In the rows, zero is written as 128.
Each path below is one point turned by a fixed rotation once a step. After each direction that follows a path, write how fast that rotation turns it, in deg/step (0 if it stays still).
Each turn is a multiple of 5 degrees from 10 to 175, or 0.
Each row of a path follows its step; steps can be skipped.
Path 1:
step 1: [130 138 122 142 124 133 125 120 130 133 128 129 125 134 126 116 123 127
 124 142 124 123 133 127 123 135 126 124 138 116 146 115 135 132 121 128
 126 123 127 136 123 123 126 127 120 128 137 137 133 135 124 128 122 133
 138 138 136 127 121 129 124 129 129 127 127 132 117 128]
step 4: [133 125 119 126 127 121 126 124 123 140 137 139 126 131 127 124 127 127
 135 128 133 125 126 123 123 127 137 138 117 127 146 126 117 124 114 126
 135 128 127 128 132 122 121 126 131 131 125 134 137 128 130 120 132 119
 119 127 126 129 131 144 127 119 124 132 124 115 134 133]
step 6: [133 131 131 128 120 133 132 132 127 123 122 128 116 132 139 125 121 133
 123 123 131 135 133 133 114 118 128 138 119 134 123 129 126 122 121 134
 124 123 118 141 136 135 129 130 113 133 120 122 123 128 128 120 129 133
 118 127 114 129 127 125 133 130 125 118 126 138 129 130]
step 7: [119 123 136 132 130 133 115 130 129 124 139 131 126 120 119 124 119 128
 123 134 125 132 133 127 130 129 118 134 130 119 130 137 136 128 118 128
 122 149 128 123 128 128 128 121 109 134 116 131 134 127 125 123 124 126
 126 122 129 134 131 134 131 132 125 121 130 124 119 127]
step 14: [129 126 132 124 133 128 125 132 122 125 124 134 118 128 125 136 133 127
 132 132 121 146 139 133 131 127 140 128 139 126 128 133 121 123 133 131
 128 120 141 129 117 130 128 127 112 127 121 134 132 129 126 118 132 132
 115 137 123 122 119 125 142 129 131 127 123 127 126 138]
step 16: [133 116 137 131 128 119 132 124 126 123 133 123 128 139 115 128 118 138
 126 135 119 125 134 125 129 121 122 139 134 125 131 137 138 124 126 130
 123 127 119 119 122 131 127 127 131 119 123 116 136 120 129 130 136 126
 140 130 130 137 131 131 139 123 133 129 134 137 131 129]
step 17: [140 136 117 139 125 128 131 138 135 128 121 141 137 124 129 127 126 128
 124 143 134 127 133 124 122 127 131 128 127 133 139 123 131 133 130 131
 129 130 129 134 119 129 128 135 126 128 128 122 134 118 126 126 134 124
 137 133 133 138 125 121 128 131 127 122 118 136 108 135]
step 19: [143 127 121 128 127 129 124 124 139 133 132 119 120 130 119 120 141 129
 119 120 139 127 131 131 138 129 126 141 127 121 135 118 136 134 137 128
 131 131 123 130 132 133 123 119 128 130 134 123 131 122 131 134 121 145
 129 137 126 127 120 136 124 136 131 125 130 126 134 129]
step 22: [130 133 130 127 127 125 136 131 111 127 130 128 116 135 130 117 125 125
 134 129 129 131 125 126 131 124 143 132 122 132 124 137 122 128 123 139
 129 124 117 136 134 134 125 118 116 123 120 136 134 121 132 133 128 129
 128 131 116 129 133 133 133 135 141 129 117 130 134 121]
[132 129 127 129 128 131 127 124 127 130 128 127 128 127 130 129 130 126
 130 128 127 127 129 127 130 128 129 128 124 131 128 129 130 128 127 128
 129 128 128 129 130 126 128 132 129 129 126 128 131 131 128 129 127 129
 127 127 128 129 129 128 130 131 129 128 128 131 127 127]
160
[129 128 128 127 128 125 127 127 127 129 130 125 130 127 126 128 130 131
 129 131 127 127 126 131 127 129 129 127 128 127 127 128 129 129 127 124
 129 127 129 130 131 128 130 128 128 126 128 127 130 128 128 126 128 129
 131 127 126 128 127 133 126 125 127 127 129 129 129 128]
95
[129 128 132 131 127 127 129 129 126 125 127 128 127 127 129 129 126 126
 129 132 124 130 129 126 127 129 126 127 130 128 127 128 128 126 127 126
 127 130 127 126 129 129 125 128 129 129 131 127 130 128 128 128 129 131
 129 126 127 130 126 128 127 130 128 128 126 130 127 128]
45
[128 129 128 130 131 128 125 127 129 127 128 128 129 127 128 130 128 128
 127 129 129 129 128 130 124 126 127 129 129 133 128 127 132 130 129 127
 128 129 126 127 127 126 129 127 126 129 130 126 126 126 128 129 127 126
 130 127 131 129 127 130 130 129 128 128 128 130 128 128]
40
[129 128 129 127 128 127 129 125 130 128 125 125 128 128 127 126 131 128
 129 129 130 130 131 128 131 127 128 127 130 129 129 129 129 124 128 128
 129 126 129 124 129 127 129 130 129 126 127 128 127 125 127 126 128 127
 131 129 130 128 126 126 128 126 130 129 126 128 126 129]
20
